Each row is where one point has got to under a steady rotation. How many steps took it there?
The counts run from 0 to 343.
[ -1  11   2  12  -7   6  -5  -3  -5   8  -4   4  12  -6  -9   1 -13   1
   5   6   5   7  -1  -6   4   3  -6   9   0  -8   6  -4 -10  12  -5   0
  17   2   1  -4  11   6]  206
[ -6   1   9 -11   2   3  -3  -8   6 -13   9   0  -2   6  13  -6   4   2
 -14   0  -7   3  -8  -1   2 -13   1 -12   2  13  -7   3   5  -5   8  -6
 -10  -3  -5   3   2   7]  109
[  2  -1   3  -2  10 -10   0   1 -14   1  -6   4 -10   5  -4  -3  -5  -8
   7  -4   2  -9   2  -1   1  -2   0  -5  16  -6  -9  14  -3 -11 -13   8
   2  -2   7  -6   0 -17]  153
[ -5  -1   4  -9  14   4  -4   3  -2 -15   0  -3  -6   3   0  -2  -1   0
 -12   2   2  -3  -1   7   4 -10   1 -12   5   0  -5  17   5  -6  -3  -6
  -2  -7 -16  -7   7   1]  120
[ -3   3   5 -10  10  -4  -2   1  -2  -9   1   0  -3   9   0  -5  -3   6
  -6   2   2  -4  -2   3   2 -12  -4 -23  11  -1 -11  19   7 -10  -4  -3
   1  -8   0  -7  -1  -1]  122
[  2   0  10  -4   7 -11  -3  -2 -15   2  -8   5  -6   5  -2   3  -7  -4
   6  -1   4  -6   3  -2   0   0  -5  -3  16  -4  -8  10  -5 -10 -11  10
   4   4   9  -4   1 -15]  154
[ -7   5 -10  -4  -2  -3  -2  -2  -5   1 -11  -1   8   1   5  -4   8   0
  -5  -2  -3   7   0   3  -7  -6  -4 -13   5  -1 -19  26   6  -5 -11  -4
   0  -4   0  -5  -3  -3]  313
[  2  -6  -4   0  -5  -1  -1   4  -1  -2 -16   1  15   9   2  -4   3   5
 -21  10   2   3   8   4  -4  -4  -8  -9   4  -3  -9  14  -2  -6  -6  -5
   8  -2   3   0  -3  -4]  295
[ -3  -4  11  -9 -12  -2  -1   3   2  -7  -1   6   2   6   9   2   0  12
 -13   8 -10   4  10   3  -1 -10  -8  -9  -1   7  -8  10   1  -6   4  -8
   1  -2  -9   3   9  10]  106
[ -8  -3  13 -10  11  -4  -4  -8   1  -6   2   6  -6  11  10   3   3  -9
 -16  -1  -2  -3 -18   3   5  -6  -1  -2   0  12 -12   3   1 -10   3  -3
  -2  -3  -6  -2  -8  -4]  129
[ -6  -3   9 -11  -1   2  -2  -2   2 -14   7   1  -3   7  13  -6   2   7
 -16   7 -11   3   0  -1   3 -15   1 -11  -1  12  -6   2   2  -1   6  -8
  -9  -1  -9   6   8   8]  108
[  5  -7  -1  -2 -24   0  11   1  13   2  -1   7   5  -4   5 -11   4   5
   2   2  -7   0  11   7   3  -2 -15  -4  -7  -3   0   0  11  -2   2  -4
   0  -3   6   9  -5   7]  74
[  5   9 -11  11   1   5   7  -3  -2   6   2   2   0 -14 -13  -6 -14   2
  15  -2  -2   5  -2  -4  -4  -7   0   1  -4  -4   9   2  13  -1  -2  -3
  14  -2   7  -1   6  12]  223
[ -1   4   1  -9  -2   4   4  -6   4  -6  -4   3   1   5  -2  -9   0   6
  -1   4  -1   1  11   6  -2 -10  -7 -14   7   4  -9  15  12 -13   1 -16
   6 -10  -1   1   4   9]  103
[ -4  -9  10  -2   9  -4   6   0 -11  -2  -3  10 -11  12  10  -3   3   1
  -8   1  -7  -3 -10   3   0   1  -5   3   2  10 -13  -1 -11   4 -14   8
   2   4   2  -4  -3 -12]  146
[  4   3   2   5  -4  -1   3   4  -8  13   5   8  -3   6 -11  -5  -3  -8
  13  -6   0   2   2  -4   5  -1   6   7   6 -10   0  -4 -17   0  -4   5
   4   0  16   4   6 -14]  184
[ -3   0   3   7  -3   5  -2   1  -1  -4  11  -7   1 -15   0  -3 -16   9
   2   8  -8   6  -6  -9   0  -6  -2   0 -10  -1  16  -6   8  14   2   5
   2   7  -4   3   8  11]  228
[  3   6  -4  -4 -15   6   4  -9  12 -12   0   1   1  -9  10  -7   4 -11
 -11  -6  -4  -2   1   9   6  -3   3   3   2   4   8  -7  10  -4   6  -6
  -7   0  -4  13  -2   8]  79
[  1  -5  -5   0  -4   3   2  -1   5 -11   0   2   5   2  15  -3   0   4
 -29   1  -6   4  -2  13  -5  -5   6   1   6   9 -10  -7  -5  -3  -4   0
   1  -6   4  10  -4  -1]  287
[ -3   3  -6  19   2   3   5   8  -9   4   6   3   1  -7   1  -5  -2  -5
  -2   1  -8   2  -3  -4  -6   1   4  15  -9   6   0 -14  -4  12   2   9
  17   1  11   0   0   0]  26
[  1   1   5   8 -14   0   3   9   4  17   8   8   1   2  -7  -6  -7   1
  12  -1  -5   9  -6  -9   3  -8  -5  -1 -11  -9  14  -3  -2   4   5   3
   6   3  11   5   3   7]  214
[  3  -2   5  -6 -10   3   8   3   6  -5   2   9  -4  16   4 -14   4   0
 -13   8  -6   3  11  12   5  -9  -4  -5   7   3   7  -3   0  -5  -1  -9
   4  -3   5  11  -1   8]  95
[-16   5   6 -10   7  -1 -11  -3 -10  -2   1  -2  -2  -4   0   1   2 -11
   0   5  -8   2   6   1   4  -4  -1   2   0  -6 -11  16  -3   1 -10  -9
  -3   6 -17   0   2 -12]  329
[-15  12   6  -7  -4   1  -5  -8  -8   0   0   2  -6   2   8   2   9 -16
  -2 -13  -8   0  -9   4   3   3  -1  10  -2  11  -6   4  -8   2  -1  -1
  -3  13  -7  -1  -1  -5]  339
[ -8   6  -3  -4   3  -5   0   0  -9   6  -9   6  -6  15  -3  -8   8 -13
  -3  -1  -8   5   0   9   2  -5  -2  -1  10  -2  -6   9  -4  -5 -18  -4
   5   4   8   0 -10  -7]  324
[ -3   3  -7  12  11   3   4  14  -5  11   9   5   4  -4 -15  -2  -2 -13
   9  -6   7   1   0  -2   2   4   7   7  -8  -4   3   8  -1  -4   4   1
  15  -5   5  -4   3 -11]  12
[ -9   3  -3  -9   1  -2  -6   5   1   3  -1   1  -2  10   6  -4  14 -17
 -10  -8  -4   4 -15   8   7  -5   3  -7  -1  -1  -1  14  -4  -2  -7   2
  -9   6  -3  -5  -9  -8]  321
[  6 -10   4   5 -10  -5   7   6   5  -1   1   1   3  -3  -5  -1 -14  12
  -2   6  -1   3   6  -4  -3  -2 -13  -3  -6   1  16   2  15  -4   6   2
   9   8   4   8  -1   7]  245
[  2 -12  -4  -4   4   6   5  -6   6 -16   0  -9  12  -6   3  -9   1   2
 -18   1   3   0   2  -4  -6  -4   1 -12  -5  11 -10   5  12  -3   7  -8
  -5  -4  -1   4  -1  -8]  280
[ -3  -1  13  -3   3  -6  -6  -1 -15  -9 -11   5  -5   0  10  11  -4   1
 -12   2  -6  -1  -1   0  -3  -5  -2   0   9   7 -14  13  -2  -7  -5   5
   1   4 -13  -2  10  -1]  137
[  1   8  -6  15  -4  -3  -3  10  -6   2  -1  -6  10  -9  -8  -6 -10   2
   5   6  -1  -3   3  -9  -4  -3  -7  -1   2 -10   4   0   7   6   3  12
  16   2  15  -5  -5   1]  34
[  5 -15  -7   0  -9   1  14  11   7  -4  -2   4   3   5   7  -9   7  10
 -16  -3  -3   3   1   9  -6  -5  -1  -9  -3   4 -11   9   2  -4  -2   0
   0  -4   8   5  -2  -3]  284
[  2  -4  -2   2   6   4   4   3   7  -7   8  -2  -3 -17  -9  -1 -15  -5
   0   1   3  -1  -1   6   7  -2  -2   3  -8  -6  20   0  16  -2   1  -2
   7  -3 -13   3   3   4]  240
[ -4   5  -4  13   6  -3  -1  11 -12   8   7   6   5  -5 -12  -3 -13  -3
  12   0   2   3   8  -4  -7   1   3   6  -2  -5  -3   1  -2  -5   2   3
  21  -4   9  -1   4  -5]  14
[  4  14  -6  12  -1   6   1  -3  -6  10  -2   3   3   0 -14 -10  -8  -4
  10  -3   4   7  -2  -6   2  -1   2   4   5  -6   9  -2  -7   8  -8   1
  16  -1  13  -2   8   2]  204
[ -7  -5  11   1  -5   3  -2   1  -8   3   4   1   3  -1   2  -1  -3  -1
   6   3  -1   1  -2  -9   5   6  -5   5  -3  -3 -10  -6 -20  18  -7   7
   0   6  -1  -6   9 -19]  177
[ -1   7  -1   6 -14   3   0  -3  -4  13   2   2  11  -7  -8  -4  -5   2
  21  -9   3   5  -4 -12  -2  -1  -4  -4  -7  -8  -9   6  -4   6   3   1
   2  -2  10  -6  11  -7]  193
[  3  11   7   6  -7   1  -4  -5 -11  10  -3   8   5   1  -7   1 -11 -11
   6  -2   3   2   4  -8   5   1   3  14   9  -6  -1  -9 -17   0  -5   3
   9   5  11   4  10  -9]  186
[  0   9   8  10  -8   1  -9  -7  -8   6  -6   5   9  -6  -5   5  -8 -12
   3  -1   4   2   3 -10   5   5   4  17   3  -4   1  -7 -16   1   1   1
   9   6   3   3  12  -9]  187
[ -2 -11   6   2  -3   1   7  -9   6 -10  11  -4   4  -7   2  -6 -11   6
  -8   6  -4   1  -4  -7  -2  -2  -7   1 -12  13  10 -12  15   1   8  -3
   2  10   2   9  -3   3]  248
[  8 -13  -6  -3   2   3   9   8  15 -10   5  -1   0  -5   0  -2  -3  -7
 -17  -8   3  -4   1  15   4  -2   5  -2  -3  -4   5   3  11 -14   7  -4
   0  -9  -2  10  -4  -8]  271
[  0   3   2   7 -17   3   3   1  -3  15   1   7   9  -5  -4  -1  -2   5
  19  -7   1   6  -3 -10  -2  -1  -4  -3  -5  -8  -8   4  -9   8   2   6
   3  -1  10  -4  14  -4]  194
[ -6   8   0   2  -4   4  -5  -3   5   7  14  -2   7 -11  -9  -4 -13  -1
  16   0   3   4 -13 -10   6  -6  -4  -8  -7 -13   5  -1   3   6   3   0
   2  -5   5  -2   3   2]  211
[-12   1   8  -9 -11  -9  -4   6  -9  11   1   4  -5  11   3  -3   9  -1
   9  -6 -11   5   4  -1  -1  -6  -8  -7  -1  -1 -10  20  -1  -3  -5   1
  -5  11   3   1   0  -6]  334
[  5  -2  -5  11 -18   2   7   0   1   1  -8  -5  11 -10   2  -9   3   3
   2   3  -5  -3   2  -4  -4   1 -15  -3  -6  -2   5   0  17   7   3   6
   8   5  12  -2  -7   8]  54
[-12   8   2  -6  -1   1  -5  -4  -8   2  -1   2  -9   2   4  -1  13 -21
   2 -17  -7   0 -11   7   5   1   3   9  -3   8  -3   9  -5   0  -3  -3
  -7  11  -9  -6   2  -6]  340
[  8 -11  -6  -2   6   1  12   8  11  -9   3   0  -2  -3  -4  -8  -2  -5
 -14  -5   3  -3   8  12   2  -6   8  -4   3  -1   4   5  11 -15   3  -3
   1  -8   3  10  -2  -6]  272
[  2   7  -3  12 -11   1   1  -1  -3   5  -2   4   5 -15  -7   1 -16   9
   8   2  -3   6   1  -4  -5  -4 -10   1  -5  -4  11   3   9   2  -1   2
  13   4   2   1   9  16]  225
[-10  13  -4  -4   4   0   2  -2 -15   2  -2   2  -9   4  -5  -9   5 -10
  15 -16  -5  -3   2  12  -1   2  -1   3   7   1 -10  11  -3  -1 -14  -2
   6   6   2  -6   1  -5]  343
[-11  -7   1 -10   2   3  -8  -3   6  -5   5  -3  10   0   9  -4   2   0
 -18  10  -4   3  -5   0   0  -9  -3 -10  -4  -2 -20   5   0  -4  -2  -8
  -5  -7  -4   4  -9 -10]  299
[  3   3  -4  11  -7   1   0   3  -5   1  -1   1   2 -18   0  -3  -9  -8
  -1   5 -12  -1   8   0  -6  -3   0  18   0  -5   2 -14  10  -1   0   5
  14  -3   9   9  -6   5]  46
[ -4   1   2   5   0   4  -3  -5   4  -5  15  -6   3 -15  -1  -6 -14   5
   3   2  -3   4 -13 -11   1  -7  -3  -4  -6   3  15  -7  11  11   5   3
   1   6  -1   2   3   9]  229
[ 11  -6  -2   3  -5  -4   6   0   2  -7  -9   0   8  -1  -1  -2  -8   3
 -19   3   3   0  17   5  -7  -3   0  -3   8   3   1   3   9 -16   2  -5
   9  -4   9  12  -1  -1]  275
[  8  -6  -6  -1  -2   0   8  -3   8 -13   1 -11   9  -4  -2 -10  -7   8
  -8  -3  11  -7   1   2  -2   2  -7 -17   0   4   9   7  19  -4   7   2
   0   0   6  -1  -6   0]  262
